(in the rows, 128 means zero)
The rows of Z fall into several groups, which share some directions, and each row is roughly a mix of its group's hidden directions.
Z, 107 rows:
[[124 118 190 132  95 144 129 123 144 115 171]
 [128  82 150 137 132 148 115 131 107  69 151]
 [140 159 102 142 114 112 120 169 123  69 129]
 [132 117 124 151 122 178 124 167 145  87 157]
 [124 107 109 113 187 121 145 158 128 146  89]
 [144 125 111 117 102 156  75 119 161 155 156]
 [117 104 123 125  96 179 109 139 120 179 141]
 [144 189 153 151 142 145 132 108 147 143  97]
 [172 141 174  89 116 145 145 150 148 113 120]
 [114 161 169 148 168 134 153 151 126  91 123]
 [ 97 119 148 143 160 104 145  98  97 172 145]
 [160  80 121 139 121 161 147 157 134  88 118]
 [ 95 142  98 156 169  95 145 112 132  96 112]
 [175 125 147 103  84 134 115 159 145 142 101]
 [130 161 123 107 128 100 162  94 108 179 126]
 [ 75 164 141 122 119 132 145 110  83 127 103]
 [173 105 136 162  94 139 146 113 115 145 168]
 [170 102 145 165 141 160 115 112 160 116 156]
 [119 161 123 104 192  97 113 145 124 138 115]
 [ 97 107 108 134 144 160  95 117 154 147 176]
 [128 148 147 167 115 176 168 157 144 136 129]
 [108  68 125 135 157 132 150 172 134 140 117]
 [133  93 134 111 162 129  93 130 133 163 177]
 [160 117 120 145  68 164 152 122 127 107 141]
 [151 139 145 150 144 159 135 149 130 124 195]
 [168 122 112 104  72 120 129 139 161 110 109]
 [ 68 137 147 132 163 131 152 114 136 101 158]
 [133 126 167 100 147 110 126 132 172  93 165]
 [152 123  96 121 157 155 139 156 165 167 106]
 [127 173 123 114 149 144 174 142 163 136  95]
 [139 120 128 123 156 127  93 106 156 114 190]
 [121 162 125 160 148 175 121 158 124  95 154]
 [121 107 104  98 105  92  86 131 101  92 138]
 [100 125  99 155 104  89 106 166 160 120 121]
 [108  93  98 147 107 101  83 138 124 153  99]
 [103  77 133 129 158 137 120 103 103  85 144]
 [133 126 114 145 118 102  87 163  91  94 100]
 [149 183 179 113 142 141 135 131 120 135 155]
 [131  92 137 119 167 157 157 115 127  86 159]
 [ 84 141 137 131 116  79 160 141 111 155 102]
 [140 118  89 158  94 147  89 116 157 144 153]
 [172 135 126 119  77 163 101 124 135  98 120]
 [118 109 173 184 158 139 105 113 115 136 119]
 [173 127 119 173 157 163 113 150 123 108 143]
 [ 91 152  88 141 149 102 141 116 111  84 112]
 [137  99 119 137  82 112  73 157 121 120 118]
 [ 83 149 124 121 139 112  92  93 150  98 156]
 [128 189 125 130 114 130 181 119 143 104 135]
 [102 131 149 149 182 172 111 127 150 112 142]
 [ 94 151 128  85 118 164 109 134 135 168 104]
 [ 84 158 140 145 119 118 135  79  98 103 141]
 [149  87  98 175 165 113 149 140 116 121 130]
 [160 111 132 132 146 200 114 128 149 119 123]
 [143 140 155 164 114 185 102 118 101 117 137]
 [ 89 146 116  99 136  82 109  97 144 159 143]
 [122 147 106 132 126 187 120 113 151 165 161]
 [130 114 144 173  71 152 136 131 117 117  96]
 [171 147  99  85 171 130 120 136 103 118 133]
 [139 154 108 135  98 134 157 141 123 116 193]
 [ 91 147 131 127 171 124 139  79  97 119 149]
 [112 129 108 133  99 105 185 173 130 138 143]
 [172 172 100 133  96 151 163 137 130 125 137]
 [159 135 147 127 114 180 113 124 153 126  78]
 [ 94 139 153 175 148 140 162 129 118  93 106]
 [ 92 117 125 126 154  67 100 119 100 120 135]
 [109 163 159 105 163 113 154 120 155  91 144]
 [143 110 136 107 140 151 158 177 163 156 104]
 [157  75 149 171 149 147 119 130 120 146 106]
 [139 114 109 145 161  94 131 135 183  93 139]
 [111  67 101 132 158 125 104 121 103 109 110]
 [179 115 164 102 140 125 148 157 162 121 141]
 [133 148 160 158 154 155 135 143  91  82 138]
 [132 113 161 144  74 156 103 118 149  95 137]
 [105 114 184 114  81 136 130 140 140 114 156]
 [ 85 118 136 132  94  81  89 135 153 133 123]
 [120 133 131 106  71 153  81 122 125 157 127]
 [ 81 144 107 116 159 151 129 120  92 159 101]
 [152 158 138 113 115 102 128  77 111 166 104]
 [132 147  83 168 136 140 171 135 142 140  93]
 [110 101 130 107  83 118 103  79 104 109 127]
 [168 143 117 118  90 173 156 147 152 132 111]
 [190 136 150  95 162 114 130 133 149 119 144]
 [148 136 151 168 103 137 171 110 124 164 157]
 [154 140 152 174 122 128 141 123  93 166  93]
 [149 166  76 131 101 136 156 109 109 102 123]
 [153 168 136 143 100 116 161 115 106 171 103]
 [125  79  98 114 135 106  81 139 141 159 137]
 [113 112 134 141  99 104  95 104  68 116 134]
 [137 118 119 100 110  94 114  84  82 151 142]
 [137 156 140 130 145  75 133  97 155 153  95]
 [163 127 169 104 107 135 109 122 149 116 180]
 [151 150 129 167  72 146 133 152 128 105 151]
 [156 100  97  86  88 123 122 123 133  89 119]
 [152 135 104 189  95 120 139 106 133 106 149]
 [140 129 148 130  83  81 149 103 159 150 111]
 [120  76 119 126 105 152 143 167 158 104 149]
 [145 149 147 125  70 130 148 138 165 157 106]
 [119 127  97 128 157 117 153 159 161 134  74]
 [ 90 155 108  77 125 100 142 115 142 123 160]
 [125 146 133  93 125 108  96 110  73 135  94]
 [ 72 145  99 158 147 104 141 107 115 105 111]
 [ 61 125 125 124 131  85 137 156 117 115 138]
 [124 105 128 134  90 152 130 161 166  86 154]
 [ 75 167 140 111 168 122 136 109 118 152 116]
 [118 122  82 145 116 160 114 141 178 160 122]
 [ 86 129  91 147  97 154  97 120 160 148 134]
 [134 129 163 102 107 135 162 112 165 171 104]]
One row of each group comes first, with its name. Which group is each row after those in?
[110 132 133 162 161  59 128 136 134 123 138]
(111)
[155 159 143 125  68 140 139 126  99 142 101]
(82)
[135  71  84 118 150 127  96 124 108 142 115]
(53)

[126 148 147 102 122 142 141 128  66 154  94]
(82)
[139 112 115 161 172 150 122 165 151  96 151]
(111)
[149  89 110 129 109  84 113 135  79 135 112]
(111)
[111 172 156 144 148 129 120 116 100 106 178]
(53)
[107 197 150 144 152 112 132 135 109 110 126]
(53)
[138 153 148 152 132 135 176 120 133 181 101]
(111)
[137 132  64 173 113 126 106 111 139 138 115]
(82)
[124 132 131 115 163 153 110 101  74 161 105]
(111)
[105 148 141 154 155  98 113 147 105 133  72]
(111)
[109 103  91  96 166 131 143 163 103 144 106]
(111)
[181 133 115 137 137 165  93 130  94 119 102]
(111)
